[[154 128 141 111 108]
 [103 140 104 114 126]]
->
[[128 141]
 [140 104]]

[[140 152 130]
 [136 137 151]]
->
[[152 130]
 [137 151]]

[[134 114 132]
 [115 109 132]
 [115 114 152]
 [115 114 132]]
->
[[114 132]
 [109 132]]

[[124 120 123 127]
 [140 120 123 127]
 [103 120 123 127]]
->
[[120 123]
 [120 123]]

[[107 146 142 142]
 [152 143 148 133]]
->
[[146 142]
 [143 148]]

[[136 123 139]
 [152 120 137]
 [147 122 131]
 [152 120 143]]
->
[[123 139]
 [120 137]]

[[128 131 108]
 [127 131 108]
 [102 141 134]
 [133 140 127]
 [125 134 109]]
->
[[131 108]
 [131 108]]

[[127 132 117 150]
 [140 137 157 121]
 [128 134 121 124]
 [118 142 119 121]]
->
[[132 117]
 [137 157]]
---
[[129 135 134 134 150]
 [129 132 135 134 146]
 [129 132 143 134 138]
 [129 132 137 136 138]
 [129 132 135 139 138]]
->
[[132 135]
 [132 143]]

[[131 136 121 133]
 [133 124 139 130]
 [123 119 127 117]
 [131 128 121 155]]
->
[[124 139]
 [119 127]]

[[128 128 136 136]
 [146 133 129 129]
 [136 128 127 127]
 [128 128 131 127]
 [152 140 128 128]]
->
[[133 129]
 [128 127]]

[[105 138 132]
 [108 107 113]
 [143 137 137]]
->
[[107 113]
 [137 137]]

[[127 104 142 120]
 [124 154 117 137]
 [124 144 124 137]
 [126 134 124 133]]
->
[[154 117]
 [144 124]]

[[123 126 130 117]
 [119 125 127 123]
 [135 129 140 103]
 [123 126 127 125]]
->
[[125 127]
 [129 140]]
---
[[145 153 116 133 146 121 127]
 [146 155 120 141 139 117 134]
 [124 134 130 121 136 128 110]
 [121 126 132 120 131 132 114]
 [131 128 121 119 141 134 123]
 [131 126 135 134 127 135 139]
 [136 136 122 127 141 130 127]
 [123 111 138 127 122 141 139]
 [140 146 128 144 130 121 139]
 [122 121 145 138 113 131 137]]
->
[[127 134 110 114 123 139 127 139 139 137]
 [121 117 128 132 134 135 130 141 121 131]
 [146 139 136 131 141 127 141 122 130 113]
 [133 141 121 120 119 134 127 127 144 138]
 [116 120 130 132 121 135 122 138 128 145]
 [153 155 134 126 128 126 136 111 146 121]
 [145 146 124 121 131 131 136 123 140 122]]

[[126 134 115 141 155 128 136 122 134 134]
 [138 125 125 121 103 118 135 136 110 131]]
->
[[134 131]
 [134 110]
 [122 136]
 [136 135]
 [128 118]
 [155 103]
 [141 121]
 [115 125]
 [134 125]
 [126 138]]

[[129 135 136 127 127 122 123]
 [117 114 105 119 124 128 129]
 [129 130 139 132 132 132 128]
 [120 109 105 104 125 122 128]
 [120 123 117 128 130 130 131]
 [124 128 132 132 132 130 132]
 [125 121 128 132 129 134 129]
 [132 130 139 136 128 127 124]
 [132 133 127 125 124 120 124]
 [129 135 131 139 131 127 127]
 [120 113 120 117 128 130 129]
 [128 131 132 139 129 134 131]]
->
[[123 129 128 128 131 132 129 124 124 127 129 131]
 [122 128 132 122 130 130 134 127 120 127 130 134]
 [127 124 132 125 130 132 129 128 124 131 128 129]
 [127 119 132 104 128 132 132 136 125 139 117 139]
 [136 105 139 105 117 132 128 139 127 131 120 132]
 [135 114 130 109 123 128 121 130 133 135 113 131]
 [129 117 129 120 120 124 125 132 132 129 120 128]]

[[129 129 134 126 130 132 135 115 132 131]
 [126 131 131 124 136 105 127 121 110 131]
 [130 128 129 134 124 124 140 126 126 121]
 [119 126 114 114 121 117 124 126 129 127]
 [128 128 127 126 128 138 111 120 144 126]]
->
[[131 131 121 127 126]
 [132 110 126 129 144]
 [115 121 126 126 120]
 [135 127 140 124 111]
 [132 105 124 117 138]
 [130 136 124 121 128]
 [126 124 134 114 126]
 [134 131 129 114 127]
 [129 131 128 126 128]
 [129 126 130 119 128]]

[[112 133 131 112 110 125]
 [126 128 138 130 134 134]
 [115 127 129 114 114 123]
 [146 120 126 147 150 132]
 [134 114 125 133 128 125]
 [119 126 120 115 112 128]
 [138 119 122 136 138 126]
 [111 135 130 109 107 124]
 [136 121 121 134 134 125]
 [124 130 116 128 113 118]
 [128 138 133 122 120 131]
 [134 130 136 139 142 137]]
->
[[125 134 123 132 125 128 126 124 125 118 131 137]
 [110 134 114 150 128 112 138 107 134 113 120 142]
 [112 130 114 147 133 115 136 109 134 128 122 139]
 [131 138 129 126 125 120 122 130 121 116 133 136]
 [133 128 127 120 114 126 119 135 121 130 138 130]
 [112 126 115 146 134 119 138 111 136 124 128 134]]

[[128 121 145 125]
 [130 118 149 128]
 [131 133 112 143]
 [122 126 137 104]
 [135 126 132 152]]
->
[[125 128 143 104 152]
 [145 149 112 137 132]
 [121 118 133 126 126]
 [128 130 131 122 135]]
